In the data rows, the value 128 means zero.
Every row has a hidden score from 0 to 15. What is each row's score? 7 is about the middle.
[207 116 102 145 103 126 105 111] -> 0
[127 159 104 166 102 189 109 107] -> 6
[143 121 100 118  95 190 117 102] -> 5
[162 118 103 123  97 133 113 102] -> 1
[116 120 186 111 144 106 124 145] -> 11
[108 116 139 120 174 107 124 154] -> 9
[110 114 195 123 178 107 116 181] -> 15
[255 121 102 165  97 150 112 105] -> 0
[128 122 123  98 122 107 172 140] -> 10
[121 120 121 108  97 107 115 102] -> 2
[105 116 151 125 149 107 128 157] -> 11
[167 116 102 123 101 106 177 144] -> 10
[117 120  99 111 140 108 165 109] -> 4
[121 121 188 107 148 108 117 146] -> 10
[103 113 182 127 194 106 118 179] -> 14
[136 154 102 109 103 107 211 103] -> 7
[115 115 124 112  99 107 111 103] -> 2
[111 177 101 156 104 184 107 109] -> 6
[116 117 144 119 175 107 129 158] -> 10
[102 114 188 131 161 105 103 164] -> 12
[104 117 120 120 102 106 106 108] -> 2
[110 113 167 120 154 106 116 159] -> 11
[107 114 171 127 157 108 111 158] -> 11
[137 128 104 133  99 139 104 105] -> 2
[103 114 193 127 160 106 112 160] -> 13
[113 146 101 146 103 167 104 107] -> 4
[ 99 112 114 135 111 105 103 108] -> 2
[116 118 102 113 111 108 191 144] -> 12
[101 114 123 127 175 105 214 170] -> 15
[109 114 142 122 175 106 122 158] -> 10
[105 116 174 125 160 106 116 160] -> 12
[106 116 168 124 191 107 141 183] -> 15
[111 144 101 145 103 167 106 109] -> 5
[108 144 105 144 106 142 105 108] -> 4
[145 130 100 169  98 172 120 103] -> 4
[205 164 105 191 104 191 103 107] -> 3
[113 114 126 113 164 107 132 142] -> 7
[105 115 162 127 188 106 156 180] -> 15
[131 164 103 176 102 196 106 104] -> 5
[114 114 103 122 100 106 170 107] -> 6
[104 115 151 125 177 105 125 155] -> 10
[109 116 122 118 100 107 108 105] -> 2
[141 128 104 149 101 205 105 106] -> 5
[113 140 105 137 100 144 105 107] -> 3
[124 199 103 211 100 228 108 105] -> 8
[124 121 100 134  97 173 111 102] -> 4
[104 115 187 125 184 106 135 180] -> 15
[132 193 102 190 100 211 109 108] -> 7
[107 115 126 124 129 106 105 120] -> 4
[126 121 149 101 169 107 139 153] -> 10
[118 118 181 111 152 109 113 157] -> 11
[111 115 184 116 154 107 114 148] -> 10
[132 136 102 126  99 143 110 105] -> 3
[255 117  99 120  99 108 237 105] -> 5
[120 117 161 109 190 107 148 174] -> 14
[139 117 102 113  97 106 190 104] -> 6
[124 129 101 139  99 170 109 105] -> 4
[109 114 166 121 198 107 142 181] -> 15
[118 121 179 109 140 107 128 144] -> 11
[112 117 130 116 143 108 111 145] -> 7
[103 112 118 128 123 107 117 116] -> 4
[161 115 103 120  98 107 195 106] -> 6
[219 114 103 134 101 124 108 105] -> 0
[146 141 100 112  93 144 118 101] -> 2
[112 116 126 119 102 106 107 107] -> 2
[122 119 158 106 152 106 134 143] -> 9
[108 114 105 123 118 106 128 109] -> 3
[148 123 101 125  97 139 110 102] -> 1
[121 121 183 104 182 107 148 171] -> 15
[113 224 103 116 122 128 255 106] -> 12
[114 143 101 135 101 143 111 105] -> 3
[198 117 101 134 101 127 108 106] -> 0
[113 116 163 115 154 105 131 146] -> 10
[146 116 101 120 101 105 197 142] -> 11
[117 117 104 142 102 174 106 106] -> 5
[128 182 104 207 102 213 107 105] -> 7
[109 115 170 122 157 106 121 157] -> 11
[110 115 183 120 187 107 130 178] -> 15
[107 114 144 126 178 106 132 152] -> 10
[103 129 108 129 149 106 170 117] -> 6
[217 176 103 190 102 198 105 108] -> 3
[103 111 139 129 154 106 104 159] -> 9
